In the rows, zero is written as 128.
The same turns and mirrors carry the whole set onto itself and the rows of a family onto each other. Which other rows belong to the same family as each row named below? List them in the order they appear above.
These 36 rows form 6 families of 6 rows each.
J_629: [107 149 113 115 104 127 127 132 142  95 158 120]
J_268: [ 99 160  86 135 122 114 120 145 129 133 128 114]
J_261: [124 160 106 115 100 117 134 124 133  99 154 134]
J_49: [110 135  87 129 129 112 129 158 134 116 133 105]
J_543: [118 179 115 122 124 102 146 124 140 113 128 119]
J_259: [136 163 111 117 111 113 135 125 124  98 151 128]
J_178: [103 151  83 134 124 122 119 147 122 125 136 104]
J_872: [119 163 123 131 121  93 151 144 138 113 136 109]
J_825: [114 143 104 121 106 135 124 140 151 103 152 121]
J_389: [137 151 119 123 103 126 131 132 136 105 152 122]
J_516: [ 99 145  82 130 127 124 123 153 128 114 133 124]
J_954: [106 161 122 129 125  94 143 130 129 125 122 116]
J_212: [105 160  88 112  99 122 127 128 131  92 146 122]
J_53: [124 160  97 106 104 117 133 119 124  91 141 121]
J_108: [107 147 100 146 118 123 115 155 127 117 126 116]
J_397: [104 147  85 115 109 124 121 134 148 101 151 125]
J_152: [102 143  91 134 129 111 124 146 125 125 115 116]
J_846: [104 151  82 136 124 118 119 145 133 129 129 104]
J_109: [108 156 122 129 131 102 130 129 119 130 125 110]
J_330: [117 146  91 111 109 129 125 130 136  97 150 131]
J_513: [107 148  77 122 123 119 118 143 121 127 136 112]
J_466: [107 144 104 144 120 116 128 155 136 113 113 109]
J_413: [135 146 103 123 100 123 122 132 135  93 144 124]
J_955: [125 162 120 118 116  92 147 122 135 119 134 120]
J_649: [100 152  99 141 125 108 120 140 138 124 111 115]
J_182: [113 136  94 129 127 128 130 160 130 103 134 110]
J_192: [121 171 118 126 125 101 145 121 143 116 126 106]
J_638: [121 155 123 125 103  95 149 137 143 114 141 108]
J_362: [103 142  84 119 130 124 123 149 120 105 144 116]
J_179: [117 156  91 114  98 123 128 124 135  91 148 114]
J_718: [119 168 115 121 136 105 139 123 132 126 121 112]
J_167: [125 167 111 123 107  89 145 125 144 107 136 120]
J_637: [119 173 121 129 131 104 144 124 134 122 129 106]
J_56: [110 144 129 127 119 102 140 137 128 125 129 100]
J_711: [119 160  99 114 103 125 131 123 127  88 151 115]
J_973: [115 149 132 121 122 102 136 123 142 121 129 106]

Which other rows belong to the same family as J_389? J_825, J_466, J_182, J_638, J_56
Which other rows belong to the same family as J_179? J_178, J_846, J_192, J_637, J_711
Which other rows belong to the same family as J_108? J_629, J_49, J_872, J_413, J_973
Which other rows belong to the same family as J_718? J_268, J_543, J_212, J_53, J_513
Which other rows belong to the same family as J_954? J_261, J_516, J_152, J_330, J_955

The same turns and mirrors carry the whole set onto itself and the rows of a family onto each other. Which other rows belong to the same family as each row named below? List them in the order they appear above.
These 18 rows form 3 families of 6 rows each.
J_48: [128 154 128 154 125 113 157 112]
J_405: [147 155 113 124 122 104 134 144]
J_324: [142 151 136 129 131  99 121 150]
J_172: [140 152 124 149 128 108 160 109]
J_122: [133 139 145 150 144 115 142 111]
J_74: [139 145 147 148 138 112 145 106]
J_940: [135 147 126 153 135 105 161 113]
J_572: [143 142 152 135 141 112 123 123]
J_29: [137 147 154 139 135 104 119 128]
J_953: [135 140 146 136 140 115 118 126]
J_956: [144 158 108 137 120 104 155 128]
J_663: [143 155 110 130 120  96 132 142]
J_542: [133 157 111 143 121 109 159 134]
J_624: [147 148 135 123 133 108 118 142]
J_184: [141 156 115 131 124 102 141 152]
J_600: [140 154 108 144 124  96 156 128]
J_775: [130 148 150 152 133 111 137 110]
J_250: [140 148 129 126 129 106 113 141]

Which other rows belong to the same family as J_953? J_122, J_940, J_663, J_600, J_250
Which other rows belong to the same family as J_405? J_172, J_74, J_572, J_956, J_624

